Questions about the grid below.
1) Which number is the entry just right of the smallest entry?
2) Which number is the entry just left of the largest entry?
3) Which number is the third smallest entry?
4) Which number is the 3rd largest entry?
5) Which number is the minimum?
6) Which number is the entry just right of -86.0?
7) Which number is the entry just left of 88.0?
array([[-294.6, -209.8,  -97.7,   75.2, -142.9,  104.7,  -85.4, -218.6,
        -231.1, -223.8],
       [-250.6, -213.8, -260.0,   83.2, -136.6,  -32.7, -163.2, -249.6,
        -154.8, -265.4],
       [-226.9,   19.0, -182.2,   -1.8, -143.3,  -84.8, -218.1, -172.0,
         -86.0, -263.8],
       [-256.1, -153.8, -199.8,   60.3, -138.3,  -14.7, -157.2, -221.7,
        -156.3, -253.7],
       [-229.3,   -5.0, -188.0,    6.0, -144.5,  -77.6, -211.7, -179.2,
         -93.6, -264.1],
       [-222.3,  -54.8, -246.5,   29.0, -140.5, -102.8, -219.8, -205.2,
         -87.6, -274.9],
       [-222.8,  -32.3, -230.4,   16.9, -141.5, -104.8, -223.4, -196.8,
         -84.4, -271.3],
       [-289.1, -227.0, -129.5,   85.5, -140.4,   88.0,  -92.5, -228.4,
        -224.8, -230.1],
       [-276.4, -199.3, -150.3,   73.2, -139.5,   53.7, -114.8, -224.8,
        -201.6, -238.7],
       [-222.6,  162.7,  -95.4,  -57.8, -150.6,  -87.2, -238.3, -117.0,
         -61.9, -254.1]])
1) -209.8
2) -222.6
3) -276.4
4) 88.0
5) -294.6
6) -263.8
7) -140.4

37,70,70,31,29,47,28,53,34,42,28,30
87,81,25,30,43,38,42,38,59,73,51,70
48,30,30,70,59,30,64,57,48,65,28,36
58,39,39,43,65,72,44,41,29,32,62,51
67,59,65,67,68,55,59,75,69,46,64,38
39,77,54,46,39,59,46,28,45,45,32,45
73,53,66,72,74,59,61,76,82,47,69,32
82,90,20,33,42,38,43,25,57,71,49,73
41,86,32,51,43,62,47,12,52,47,46,64
35,46,54,60,44,64,61,30,59,65,73,66
48,31,60,49,37,74,56,42,51,80,80,59
Rows and columns are numbered from 0.
The entry directly below the smallest entry: 30
The entry at row 0, column 1: 70
The entry in row 2 and column 0 is 48
The entry in row 1 and column 0 -> 87
The entry in the top-right corner? 30
The entry in the bottom-left corner: 48
The entry at row 0, column 2? 70
The entry at row 2, column 2? 30
The bottom-right entry? 59
The entry at row 0, column 0 is 37
The top entry of the column that holds the smallest entry? 53
The entry directly below 68? 39
The entry just left of the largest entry: 82
The entry just right of the largest entry: 20
The entry just right of the smallest entry -> 52
The entry just right of 77 is 54

arr = array([629, 736, 737, 588, 250, 308, 593, 760, 651, 187])
Give the entry just right of 737.
Answer: 588
Give the entry just right of 629.
Answer: 736
The entry just right of 588 -> 250

a =
-.04  .04  .19  .04  .06  .09  -.06  -.05  -.38  -.07
.26  .03  -.24  -.15  -.25  -.21  .13  .11  -.18  .34
-.08  -.11  .00  .00  .16  -.02  -.07  -.01  -.34  .01
.06  -.13  .01  -.20  -.23  -.26  .11  .17  -.06  .07
.13  -.29  -.18  -.09  .13  -.02  -.16  .31  .10  -.07
.11  .17  -.14  -.33  .02  -.04  .20  -.01  -.30  .05
.10  .33  -.12  -.02  .25  .28  .06  -.38  -.36  .14
.41  .05  -.17  -.12  -.19  .17  .20  -.02  -.19  .02
-.03  .26  -.09  -.03  -.17  -.15  .07  .36  -.03  -.06
.04  .06  -.20  .09  .06  .04  -.06  .22  -.18  -.02
.02  -.02  -.19  .07  -.02  -.01  .00  .25  .09  -.09
-.06  .51  .08  -.41  .02  -.14  .13  -.06  -.04  .11
-.10  .24  -.14  -.18  .08  -.06  .15  .09  -.12  -.07
-.07  -.21  -.40  -.30  .39  .00  .09  .20  -.11  -.23
Indices start at 0.
Report the entry in the bottom-left corner.
Answer: -.07
The entry at row 0, column 0 -> -.04
The entry in row 0 and column 2: .19
Report the minimum.
Answer: -.41
Report the bottom-right entry.
Answer: -.23
The entry directly below the smallest entry -> -.18
The entry directly above the smallest entry is .07
Report the entry in row 2 and column 1.
Answer: -.11
Report the top entry of the column that holds the largest entry.
Answer: .04
The top-right entry: -.07
The entry at row 1, column 0 is .26
Report the entry in row 2 and column 0.
Answer: -.08
The entry at row 1, column 1 is .03
The entry just left of the largest entry: -.06
The entry just right of the largest entry: .08
Report the entry just right of the smallest entry.
Answer: .02
Report the entry directly below .31.
Answer: -.01
The entry directly below .28 -> .17
The entry in row 2 and column 2: .00

M =
-.24  -.17  -.32  -.46  .08  -.27
-.20  -.15  -.29  -.45  .13  -.36
-.20  -.18  -.35  -.48  .01  -.16
.17  -.09  -.12  -.30  .01  -.21
-.24  -.17  -.33  -.46  .06  -.23
The entry in the top-left corner -> -.24
The 2nd entry on the diagonal from the top-right corner is .13
Report the entry directly below the largest entry.
-.24
The top entry of the column that holds the smallest entry -> -.46
Report the fifth entry, reading row by row.
.08
The entry directly above -.23 is -.21
The entry just left of the smallest entry is -.35
Report the bottom-right entry.
-.23
Report the entry directly above -.35.
-.29
The entry just right of the largest entry is -.09
The entry in the top-right corner: -.27
Report the largest entry in the last row.
.06
Report the entry directly above the smallest entry.
-.45
The entry directly above -.29 is -.32
Report the entry just left of -.15.
-.20
Report the first entry in the row that holds the largest entry.
.17
The fourth entry from the end, reading row by row: -.33
